First come named moves, each a turn or a mirror, each shown by rows before and after it. For each pair of rows after them, which moves, in which order, take the first row to the second? The first pair is done for you.
J306 (before |-> after):
[ 10  10 -16  -2  16   2  -8  -3  -1  -1   1   5   8  -1  -5  -4   4   4
   2  -3 -23   0   7   7   2  -1 -11 -13  -3  -9   6   3  10 -10  -5   5
 -11  -5  -2] |-> [ 12   8 -20  -4  20   5  -3   5   5   5   2   4   5  -6  -4  -5   4   2
   6  -4 -26  -1  11   5   2   6  -5 -14   2  -8   2   8   2 -11  -5   2
 -13  -5  -3]
[ -3  13   3   4  -6   5  -1  -1  -4   2  -4  -4   6   1   3  -4  10   6
   1  10   2  -2   1   8 -12   2  -1   1  -3   6   0  -6  -3  12   4   0
  -4   5   0] |-> [ -4  11   1   4  -7   3   2   4   0   3  -6  -5   4   1   3  -5   9   5
   4  12   2  -5   3   7 -11   4  -1   3  -1   6  -2  -4  -5  12   4  -1
  -1   3   1]
[  1  -6   6 -15  -8 -10 -16  -5   1 -10   1  10 -19   1  -4   0  -2 -14
  -5  -6   1   6   4   5  -3   1 -17  -5 -13 -19   9  -2  19  -7  -8   6
   7  -4  -3] |-> [  2  -8  11 -17   1  -7  -6  12  17   7   1  11 -23  -4  -2  -4  -2 -22
   5  -5   1   1   8  -2  -1  17  -9  -3   1 -12  -1   6   1 -10 -10   3
   8  -5  -3]
J553 (before |-> after):
[ -7  -8   0  16 -12 -10  -3 -22 -24  -9  10 -13   3   6   7  11   1   6
 -20 -21  -6   5 -21  10  10 -14  -5   2 -11  -7   6 -12  19   7   8  -6
  -3   4 -16] |-> [  1  -1  -8  -9  -9 -11 -16 -24 -24 -20   9  -4  -2   4  -9  -6  -5  -5
 -20 -15 -10   5  -7   3   3 -11 -17 -10 -11 -14   7  -5  26  -8 -10   3
  -6   3  -5]
[-13  -5   6  14  -8  16  25  13   7  30  -8 -13 -10 -11  29   9   1  -7
  11   1  10  -1  -8  12   8   8  29  14  14  14   6  -5 -12  15   8  -4
  10   2 -20] |-> [  4   9 -12 -37  -7  16  -5   7  15   5  -9   3 -22 -14   2 -18 -16 -26
  16  13  -6  -2  19   1  -4  13   7 -12  13   2  12  11   8 -16 -21   6
  -1  -7  10]
[  5  12 -25   1  22  14   2 -15  30   5   6  -7 -10  -8  -3 -23   5 -18
  15   2  -6 -22  18   2  -2  -1  11 -18  16  10  -5  22 -33 -21 -21  10
  -7  -6  22] |-> [ -4   3 -13  31  20  14  19 -10  28  22   3 -18  -1  -6  15  -5  15  -7
  11  -3   5 -22   1   6   7  -7  25  -1  19  19 -10  16 -43  -1  -2   3
  -5   0   5]
[ -6   0 -12 -13  13 -22   3 -17  -4  -3  -9  -3  27  12 -12  -7 -25  -2
 -10 -16 -12  11   3  -6  25  -6 -12  -1  -7 -26   3 -31  23  -8   0  -2
   1   0   2] |-> [-12  -4  -8   3  13 -21  11 -13  -8   5 -10 -11  30  13  -4   2 -23   5
  -9 -20 -10  11  -6   0  30 -10  -4   6  -6 -18   1 -34  19   1   7  -6
   2   3  -4]
J642 (before |-> after):
[ 13  17 -35   3  -6 -17  -6  18  10  -7  -3 -12  -5  -4 -22   8  -1  25
  13   0 -14  -1  -9  11 -16   3   6   5   6  -6 -18  -6 -24 -11   4   6
   1  -4   3] |-> [ 12  18 -37   8  -9 -19  -7  10   3  -9  -1 -13  -5  -1 -19  11  -2  29
   9  -1 -16   1  -9  17 -13  -2   4   6   2  -9 -15 -11 -21 -11   3   6
   0  -4   1]
[ 15   3   6 -16  12 -23  -8  12  -2  -9  -6 -14   9   6 -17 -17  46  14
 -20  13  30 -18 -24  33 -12 -24  -2  11  -7 -21   2 -18 -17  -5 -11  -1
 -10 -11   4] |-> [ 15  -5   8 -12  13 -32  -9   2  -9 -11  -3 -15   8   8 -14 -14  39  14
 -29   3  25 -12 -30  32  -2 -26 -11  12 -15 -30   6 -18  -6  -5 -13  -1
  -9  -6  -2]
[  9 -16   9  -7 -26   3 -13 -27 -24 -21  20  12 -11 -28 -13  -4 -46 -15
 -20   0 -12  25 -25  -9  -5 -21  -6  -2 -19 -43  21 -10  58   3 -40  12
   8  25 -16] |-> [ 16 -25   9 -21 -19   3  -7  -7  -2  -8  24  21 -24 -38 -16 -15 -53 -33
  -8  -2 -17  23 -16 -17   3  -1  -4  -5  -6 -40  13   6  46  -7 -49  13
   6  23 -15]
Then:
Each pair is 2 to 3 moves apart.
[-18 -22  11  -4  -8  -6  24  14  18  22   6   7 -13 -28  12  13 -19 -42
  -6  -6  22   8 -10   2 -16  13  11   3  -1 -13  -2  -2 -23   8  -8 -14
   5   6 -20] |-> [-25  -2   2   2 -12   4  21  13  11  18   0   1  -3 -24   8  14   4 -29
   3  14  36  -8  -6  12 -36   4  25   4   1   0  -1 -11 -32  15  -4 -12
   3   6  -8]	J642, J642
[  5  -1   8   5   0  20   7   4  13  17  -1  -2  -3   5   4   5   5  -7
  -6  13  15   9   5   1  -5  11  15  13  16  20   1   3  -7   2  -1  -5
   6  -3 -10] |-> [  6  10  -1 -13   0  19  -8  -4  12  -1   1   0  -5   6  -8  -5   2 -11
  -5  18  10   7  17   0 -14   9   5   1  14  13   6   4   4 -11 -13   2
   3  -9   6]	J642, J553
[ 11 -20 -19 -23  20   7   4 -15 -15 -22   8   5  -1  16  -1 -13  -5  22
  -6  -9  -1  -5   4  -2   6  -3 -31   6   1 -28  11   9   8 -15 -14   0
  -2   7   9] |-> [  7 -37  -6  -6  28   9  31   8   0   6  10   4  -2  10  13  -1  -8  17
  -3 -17   2  -3  -3  -3  20   9 -18  16  13 -21   3  14 -13  -5  -3 -10
   0  11  -8]	J553, J642, J642
[-17  -1  20   1 -15   0  -2   1  -8   5 -14   5 -14 -38   1  -3   0   6
  -4   2  12  21  -7   7   6  -9  16   7  -5   0  19  -6  27  15  -9  17
   8   2 -30] |-> [-17  -1  21   0 -10   6   9  13   6  17 -16   7 -18 -41   1  -8   5   4
   5  10  14  13   0   6   3   2  27   7   6   7  13  -1  11  16 -11  16
   6  -2 -26]	J306, J642
[  9   4  -9  18  28  -6  34  23  28  35  -1   6  -2   8   6  -1  14  31
   4  -8  -4  -9   6  11  15  18   9  -2  13  -3 -24  10 -24  14  13 -22
 -19   1   2] |-> [ 10  -4  -8  18  13 -23  13 -17  -7   4   6   3  -6  19   4   4  -6  35
 -26 -33 -16  16  -6  16  28  -4 -21  -9 -15 -30  -6   0  22  10  12 -21
 -15  10  -6]	J306, J642
[-20 -19  11  -2   0   3  28  10  10  33  -3  -7   1  -3  11  25  20 -16
  10   1  -2   4  11  -3  18  17  23 -11   7  15 -21   7 -11  22  15  -7
  11  11 -17] |-> [-11   8  -8 -37   0  11   1   4  12   8  -7   2  -3  -3 -14   3  24 -20
  21  26  -6  -4  38  -6  -3  17  15 -28   8  15 -15  12  -2   4  -6   5
   5   3  13]	J553, J642
[  9 -12   6   9 -12  11 -19 -33 -21 -12  14   2  -5   8  -8  -7  -5 -10
 -13   0  -9   9  -7  12  12 -11  -1  -3 -15   3  22  -8  24  13 -16   0
  11   1   0] |-> [  6 -26  16  17  -6  11  -6 -25 -12   5  20   1  -9   3   3  -3 -10 -15
 -15 -10 -10  15 -13   6  23  -4   1   6 -10   4  15  -8  14  20  -9  -6
  11   4 -12]	J642, J553
[ -1   3   8  17  -9  -4 -11 -17 -16   0  -6 -14   0  12   4   4   3  -4
 -20  11  17  15 -10   3  12 -13   0  -9  -9   5  16   8  13  18  12   5
  -7  -2  -6] |-> [ -2   6   8  19  -2   3   4   0  -2  16  -7 -18   3  10   7   3  16  -4
  -8  19  24   3  -5   5   5  -3  13  -4   3  21   5  10 -10  21  17   6
 -10  -3  -5]	J306, J642, J642
[  0  -6  -6 -16  -6  -4   9  16  14  19  -9  -5  -9 -11 -16 -16  -7 -19
  -9   3 -17  20  11 -22  16  23   5   9  22  10   7  20   6 -42  -2   6
  15  -7  -5] |-> [-11  -9   1  22 -23 -12   9  -9 -19  14 -12 -21   4   3  -3   7   1   7
 -30  -7  -7  28 -12  -7  15  -2   3  23   1   5  18  -3  26 -18  16  -1
  20   4 -25]	J306, J553
[  4  -8  -8  -2   8 -14  -2  -7  -4  -7   3   3   5  12   2   1  -5   4
  -7  -4   1   7  -3   5   2  -3  -5  -2   6 -11   0   4  15  -9 -12   8
  -1   4  -2] |-> [  2  -5  -8  -6  15  -6   7   9  10   6   3   5   4   5   2  -3   2   0
   8   6   4  -1   3   5  -4   6   7   0  14   0  -8  10  -4 -11 -11   8
  -2   2   3]	J306, J642
[-19 -17   6  21  -7   2  20   8  11  24   1  -3  -5  -6  17   8   2  -8
  -5 -25   4  -5 -12   4  20  -8   0   4   8  -2   3  -7 -17   1  -4  -1
   0   0 -20] |-> [ -7  -5  -9 -15 -11  -1  -9  -6   6  -4   4   6 -14  -4  -5 -13 -10 -18
  -7 -20 -11  -1   7   0  11  -9 -22 -15   0 -16  14   0   7 -23 -28   8
  -4  -5   1]	J553, J306
[  8  19  -9 -10 -11   0 -31 -18  -8 -25  -6 -11   0   5 -19 -13   5  13
  -5  -6 -12  -1  -8  11 -10 -15  -4  -7  -6  -8  -1  -6  24   2  -9   5
 -12 -10  16] |-> [  6  24 -10  -4  -7   9 -25 -10  -1 -19  -9 -15   8   5 -17 -11  17  20
   6   7  -5 -13  -6  18 -19 -13  10  -4   3   4  -7  -8   8   7  -2   3
 -15 -13  23]	J306, J642, J306
[  6  23   9  -8  -3  10   4  19  20  -3  12   9  -2  23   7  -4  10 -19
  24  15  11  -2   6   4  -1  16  -3 -18   7  -7 -13   5  -6   0 -13  13
   8  -8  -3] |-> [ -2  24  12  12  -8   9  12  15  10   1  10   0   9  26  17   7  21  -2
  20  15  20  -3  -5   9  -3   5   6  -8   4  -2 -13  -6  -9  15  -1   9
   7  -3 -10]	J553, J642
[-43   4  20  25  -4  23 -18 -26 -27  -4  18  -5   2   4  20  13   4  13
 -24 -13  18  14   5  -5  18 -26  17   1  -6  -7   7 -40  18  27  18  -7
  16  13  -8] |-> [-26   5   9 -31  22  34 -15  17  28  11  23  17 -17 -17  -1 -24  -8 -25
  10   5   5   1  40 -26  16  16  19 -19  28   2 -11  -4 -14  -9  -9   1
   9  -2  17]	J553, J306
[ 24  12   3 -28  26  10  -8 -11  14   7   0  -7   1 -24  16 -17 -26 -12
  30  17  31  -9  14  17  -5 -17  -3  -3  13  23   7  27  -4   6   7  -3
 -11  16  23] |-> [ 15  11  11  -2  21  13   3 -16   5  11  -2 -17  12 -18  27  -1 -13   3
  22  14  41  -9   1  25  -2 -25   6   9   7  29   8  15  -6  24  25  -8
 -10  22   9]	J553, J642
[  7  -2  -4 -27  -5   5  -9  11  13   2  -3   4 -11 -12  -8 -20 -11 -34
   9   5  -2   2  19 -16 -10  14   2 -11  14   4   1   9  -1 -21 -17  11
  11  -4  11] |-> [ -2  15 -10 -10 -19   3 -26 -20 -16 -20  -9  -7   0   0 -13 -10   1 -13
  -3   8   5   3  12  -2 -24 -13  -4  -9  -7  -3  12 -10  22 -14 -13  14
  10  -2  12]	J642, J306, J642
[  3 -29   8 -23   8 -17   4   5   8  10   5   9 -21  -7  16 -14 -36 -28
 -12 -23 -14  24   6 -13  36  18 -18 -13  -6 -20 -12  17   6 -13  -9  -1
   0  -2 -19] |-> [ -2 -26  14  -9  12  -5  23  27  23  32   0   6 -17 -11  22  -8 -23 -28
   1 -12  -4  11   9 -10  28  25   0  -6  13   1 -25  19 -23   1   2  -5
   2  -7 -22]	J553, J642
